First come named moves, each a turn or a mirror, each shown by rows before and after it. For each pair of rows after them, which moves, in which order, take the first row to the second? The first pair is done for you.
nos (before -> after):
[ -5 -11  -7   0 -11  -3   2 -22  -5   7   6 -30  -3  18 -11  10   4  21
  -7  23  -3  -4] -> [ -9  -4 -15   0   3   7 -20  -6  -3   6  -4  17 -10   4   4  30   3 -22
   6 -24  -1 -16]
[  2  -8  -5   6   7   9  -3  12   7   2  10   2 -52  12   7  -4 -11  -2
   8  -3   2 -21] -> [  5  -9  -3   6   4   6   4   9   8   2  12 -12 -48  16   3  -9 -12   8
   3   9   0 -18]
[  4  10   1   9   2 -11  20  21   2 -13  20  -1   8 -10 -17 -14 -15   0
  -1  14   9  23] -> [  1  12  -1   9   7  -9  11  27   4 -14  16  19   5 -15  -9  -8 -14 -17
   3  -5  12  18]
[ 14   8  -1  -2  -2  -6  10 -18  -1   5   1 -31   4   1 -14 -10  -1  36
  -5  25  -2  -3] -> [  6  14 -11  -1  16   4 -18   2   1   3 -14  28  -4 -15   4  12  -1 -17
  10 -32   4 -19]
Zef (before -> after):
[ -1  10  15   0 -11  -4  -1  -1  -3   1  14   3 -24  -5 -11   3   6   1
  -2  15  -4 -16] -> [ -2   6   5  -4  -3   9 -20 -11  -4   2   0  -2  -9  -2 -19  16   2   2
   8   6  -1 -19]
[ -8   0 -14 -11  18  16 -26  -1   4   6 -20 -16   6   1 -14 -10  -1  -2
  20  16   4  -4] -> [ -7   5   4  -5   2 -10   6  11   4   3   5  -9 -15  -3  -3 -36   8  -2
   1  34  -4   6]
[ 20  18 -12   8 -35  22  18 -14  -4  -3  25   2   9 -12   9 -10   9  49
  -5  36   2  32] -> [  3  29 -12  10 -14  22   3   1   5   3  18  51 -49 -10  28  21   0  -3
  11 -17   7   2]
vik (before -> after):
[  2  18  27  -8   0  20 -10 -16  -2  16  -9 -15 -19  14 -14  28  -8  -5
  -8  -3   8 -12] -> [  8  21  37   0 -10   3   6   6  -3   6   5  23 -13  -7   7   4  10 -22
 -23 -11   2   3]
[  3   4   1   7   8  -4   2  15  15 -12  -5  17 -20 -12   5   2  -1 -28
  -9 -21   5  -7] -> [  8  -4 -11   7  10  13 -17   5  10 -14 -17   5  24 -13  -7   3   0 -16
  -2 -17   7   3]
[  6  11 -10   1   7  14 -21  -8   0  -5 -11 -13  36   1  -7  10 -17  12
   9   4   2   2] -> [ -7  19   9   2   8  -8  -2   2   8   4   9  -4 -35  12   7  16 -22   0
   5   1   0 -17]
[ -3   2   7  -1 -27   2   3  -4 -12  -3 -16 -20 -27   1  -8   4   9   0
  -2  31  10  18] -> [ -2   2   9   1 -31  -3   7   6 -13  -5 -14  -6 -18  -8  -2  -6  17  -5
  -6  28   8  25]
rinad (before -> after):
[-23   3  -4  -4  -8   3   6 -30  14   0   5 -30 -22  23 -23  27 -30  -8
  -5   7   7   8] -> [-20   1 -14  -4  -2  17 -14 -30  10  -1  -8 -16   2  18 -23  36 -28 -19
   7 -11   9   7]
[  6  26  22  -5   8   3   2   7   2  -4  21  28   7  -8   1   1   9 -16
   2 -19 -18  15] -> [  9  22  27  -6  -1  -3  18  -2   1  -2  29   0  10   0  -8 -11   7  10
  -7  10 -21  22]
[ -3   0  -1   2   3  -5  12 -10  12   8   1 -17  -5  -1  -4   8 -16  20
  -6   6 -10 -27] -> [ -3  -2 -11   1   8   7  -6  -8   8   5 -12  -5  14  -8  -5  17 -15  10
   2 -11  -7 -28]
[-10   9  16  -4   1 -19  20  11  11  11   5  -1 -44   4  10   0   2  -4
  -6   5  -5  -9] -> [  2  -4  -2  -8   1   9  -5  -8   0   4 -18 -28  33   0 -13  -2   4  20
   1  18  -3   9]
Then:
Between the rows of a pair lie 2 to 3 moves.
[ 11  -4  -2   7   2   9 -17   4 -15  -5 -20  25  31 -29   3  12  11 -17
  -7 -21  -1  -1] -> [ -5   3   8   1   8  -5  -3  -9  -5  12  -7 -15 -45   6  -3  30 -11   1
  -3  -3  -1 -29]	vik rinad nos
[ -2  -5   1  -8  -3 -11   5 -12   1   6   6 -14 -12   3 -15   2 -14   0
  -1  16   4   7] -> [  4  -5   3  -5  -9 -12  12  -6   0   1  11  -1   4  -6 -10 -10  -7  -5
  -7  16   2  18]	rinad Zef
[ -9  -4  -3 -13  -4 -13  -8   8  -7  15  -3  25   2  -2   2  13  -8  -7
  12 -15  -9  -9] -> [-10  -6  -6 -15  -4  -9 -11   3  -6  17  -8  17   2   2  -3  19 -11  -1
  17 -14  -8 -12]	vik vik
[  9   5 -19   3  -7   3  -3   5   1 -12  -3  15  41  -1  -2 -16  -2  -1
  -6 -13   0  17] -> [ -1  15  -5   5  -5 -17  16  13   9  -4  15  23 -26   8  10  -8  -9 -12
  -9 -16  -2   1]	vik vik
[-17  -2   6  15   5 -10  13  14  19   3  13  20 -19  10   7 -24  10 -18
 -13  15 -13  -5] -> [-22  -7 -11   7  18  14 -16 -10  18  10 -10 -14  -7  28 -11   5  -8  -3
   7  14  -4 -18]	vik nos vik
[ -5  -2  22  13 -19   7  23  15 -14  -7  24  20   3 -22  24 -22   4 -12
 -17  -5  -1  24] -> [-21  -2   7   3   6  29  -7  -9  -8   9   3  -5 -35   7  11  30 -26 -13
  11 -24  10 -12]	vik nos vik
[ 15   6  19   7 -20   0  21   6   3 -15   9   4   8  -8  -1 -28  -4  14
 -14   6  -8  12] -> [  6   3   2  -2   0  25 -11 -14   4  -6 -15 -19   1  11 -15  10 -24  18
  12  -9   1  -9]	rinad vik
[ -7   8  -3  -2  -4   6  19  14  10 -12 -19  -2  -5  11  -8  -7  -9  36
 -13   8  -8   3] -> [ -3   8  -9   1  -6  12  12  21  10 -17 -24  21  12  -2  -3 -12  -5  22
 -13  -6  -8  10]	rinad rinad vik
[  3   1   9 -12  -2  -6   9 -14  -9   1   4 -30   2  21  -9  -7   6  31
  -6  32   2   8] -> [  3  -3  -5 -16   6  14 -20 -18 -12  -1 -17 -21  28  20 -15   8   3  22
   9  11   8   3]	Zef nos rinad
[ 14  10  -7   5  -7  -2  -2   5  -5  -6   0   9  -1 -19  16 -18  11  -5
  -3 -23   2   0] -> [  5  10  -9   1   0   3  -5  -8  -3   3  -4 -21 -24  -1   5   2  -5   9
   5 -17   5 -16]	Zef vik rinad
[ 6 -5  6  3 -4  2 13  3  5 -1  5 -8 12  2  0 -2  4 10 -1  9 -9 10] -> [  1   0   8   2   2  -1  13   6   7   5   7   0 -17   5   6   7  -2  -3
   3  -2  -8  -2]	vik rinad rinad
[  7 -13  17   7  -5 -26  17   7   6 -12   8 -19   5   3  -6 -18  31  22
   9  19 -14  12] -> [  0 -10  16   6   4 -23  12  -1  10  -6   8 -31 -21  17 -10   1  19  25
  18  14 -11  -3]	Zef nos
[ 20  13  -7  -5  -9  -4  32  26 -15   1   8  28  17 -17  21 -39  11   2
  -8  28 -15   8] -> [  1  14 -24 -17  19  22  -4  -4  -9  18 -17 -17 -28  21   1  20 -24   9
  25  15  -2 -34]	vik vik Zef
[  3   4   4   6  -7  -2   5  15  -1  -1   4  18  20 -17   8 -10  17 -15
  -7  -6   2  14] -> [ -5   5   7   0  -2  -5  10  -5   4  13   7 -30 -22  13  -5   8  -1  11
   1  16   3  -3]	vik rinad nos
[  0 -19  11  -3 -10  -1  17  10  10  -8  11  22  -8 -13  -1 -22  20   7
 -13 -11   4  11] -> [  4 -27  -4  -8  -2  19  -6  -4   5  -8 -10   8  25 -11 -16 -10  14  13
   0 -14   9  11]	rinad Zef Zef
[-14  18  -6  11   9 -23  20  42   3   0  11  19 -28 -14  15  -8  -4 -19
 -10 -32 -20  11] -> [ -1   6 -20  10   2  -1   2  33  -5  -8  -7   7  48 -24  -1 -17   6  -3
 -10 -23 -17  32]	Zef Zef rinad
[  4  -9  14  25 -15  -8  10   3   2   4   9  21   7  -7  30  20  26 -18
  -1  -4  -3  24] -> [ -2 -13  -1  16   1  12 -12 -19   4  10 -11 -11   8  12  12  51  10  -6
  19  -6   5   9]	Zef rinad Zef
[ -6 -13  11  -3  24  24 -31 -37   0 -10 -13 -52  11   8 -13  22 -20  33
  -8  -7  24 -19] -> [ 11 -16  11   7  14  25 -31 -17  -8 -27 -13  -8  68 -25  -2  -9   5  16
 -22 -16  20  10]	rinad vik Zef
[  1  -2   3   7 -10 -13  11 -14  13   1   1 -38 -28  19  -1  -3 -16  11
 -13  14  -2  10] -> [ -5   2   1   8  -1 -12   3  -2  16   1  -1   1 -47  10  14   9 -15 -21
  -8 -17   0  -2]	rinad rinad
[  2   1  19   5  -1  -5  -9  14  -4 -17   1  32  11 -14  15 -18  13 -22
   5   0   3  13] -> [  1  -6  14  -1   0   1  -6 -14  -5  -8  -3 -32  12  12  -9  -9  -2  19
  11  34   4  13]	nos vik
[ 10  24   4  -1   4 -18  31  14  23  15   9  25 -37  10  25  10   8 -13
   6   4  -7  -1] -> [  6  22  -2  -4  14 -11  18   8  23  19   0  22 -40  15  19  25   0 -16
  17  -5  -2 -12]	Zef vik
[  0  -4   1  -1  -8   5  -4 -11  12   5  -3 -10 -25   8  -7   7 -11  12
  10  -6  -2 -19] -> [  7  -3   8   6 -20  -6  12   7   9  -6  10  16  -7 -12   4 -20   5   2
  -6  -4  -8  -1]	vik vik Zef
[-13   4  -4   6  -3 -18  -7  25   7  -2  17  44  -6   0  16 -15  10  -3
 -12  -5   3  11] -> [-13   5   1   6  -7 -25   6  22   5   1  24  27 -12   5  13 -23  10  12
 -17  10   2  13]	rinad rinad rinad
[  3 -10  -5   3   5  12  -5 -22  -4   5   0 -28 -14  13  -1  25 -11   7
  12  13   1 -17] -> [ 12 -12 -13   4   3  23 -16 -17  -9  -5  -9 -17  28   1  -3  18  -3   3
  13   8   3  -4]	Zef rinad nos
[ -1  -5  -3 -11 -11  -1  -3  -1  -1 -14   0 -31  22  14 -13  -8  -4  24
  -6  17   2   4] -> [-11   2  -7 -10   7   7 -22   9   3 -10 -12   6  -6  10   0  19 -12 -16
  10 -27   6 -17]	nos vik
[  0  -8  -7 -10   0   4  -7  16  -2  -1 -18  20   4 -14  14   0   3 -15
  -7 -21   2  -5] -> [ -4  -5   1  -9   0  -5   6  15   1   5  -8  10 -31  -5  15   3  -4 -10
 -10 -14  -1 -12]	nos Zef
[ 18 -16   9   2   3  25  -5 -30  -9  -3 -15 -15  43 -10 -10 -17 -12  17
 -14   8  -2   8] -> [ 10  -6  13   6  14  18  -7  -8  -4  -5 -13  40   3 -23  15  -7 -10 -30
 -10 -36   0  -6]	nos Zef Zef
[  4   4   7  -8  14  -2  15   0  -5   8  21  17 -24   2   1   7   4  -2
 -21 -11  -6 -14] -> [ 10  -2  -1 -12  11  10   9 -16  -8   6  13 -16   9   7 -16   5   2  26
 -18   9  -6  -7]	Zef vik rinad
[ 18  -1  12  21   5  -5  11  13  -3   1  16  36 -20  -9  31  -9 -19 -22
  10 -33  -1   2] -> [ 25 -10  12  19  -7  -5  27 -12  -6   5  20 -31   0  10   4 -24 -22  31
   3  20  -4  15]	rinad vik
[ -8  11 -12   7   5 -24   1 -17  23  -2  18 -53 -32   9 -11 -13 -10 -15
   8  17  10  -7] -> [  4   3 -24   7   0  -6 -12 -17  15 -11   4 -47  37  -9 -19 -28   1 -10
   5  18  12  13]	vik vik
[ -1  -2 -10   2   3 -10 -18   0   1  -6 -16   5  -6  10  -2   7  -9  13
  -1  -9   5   1] -> [  3  -4 -11   4  -4 -11 -14   2  -1 -11 -14   7  11   4  -1  -4  -3  17
  -7  -4   3  12]	Zef nos Zef
[ -1   0  11  -6  -2 -26  15  14  12  -2  16  18 -23   6   8   1  11 -14
  -4  -4  -5 -15] -> [  7 -12 -10 -13   5   6 -15 -11   7  -1  -8 -20  24  14 -17  18   1  12
  12   3   2 -13]	Zef nos
[ 14 -11   7 -11   2  -5  -4  -7   5  19  -7   4 -14   8  -6  14 -19 -18
  -1 -14  22  -6] -> [ 21 -17   4 -10  -5   0  -3 -13   0  14 -10 -13  18   7 -15   2 -14  -1
  -6   3  21   8]	vik vik nos
[ 20 -11   7   6 -11 -17  25  -3 -19  -3  -8 -30 -19  10  -4  -3  14   8
 -13  46  -8  -2] -> [ 23 -18 -10   2  -3   8  -4 -12 -24  -7 -30 -31  25   5 -15   7  13   7
   0  31  -2   1]	vik Zef Zef
[-11  -1   0   4   4  -1   0   3   8  11   9  -4 -41   6   6  13  -5  -6
  -3  -1  -4 -16] -> [ -6  -2   5   8  -7  -8  14   3   7   9  17 -16 -29   5   3  -3   2   9
 -12  17  -7  -5]	Zef Zef
[  9  -1   1  -3  -7  12  -2  18  -8   5   3  31  19 -37 -14 -10  19  -7
  -8  -8  -4  18] -> [  7   1   5  -2  -6   9   1  21  -8   6   5  37   7 -36  -9 -10  17 -12
 -11 -12  -5  15]	nos rinad
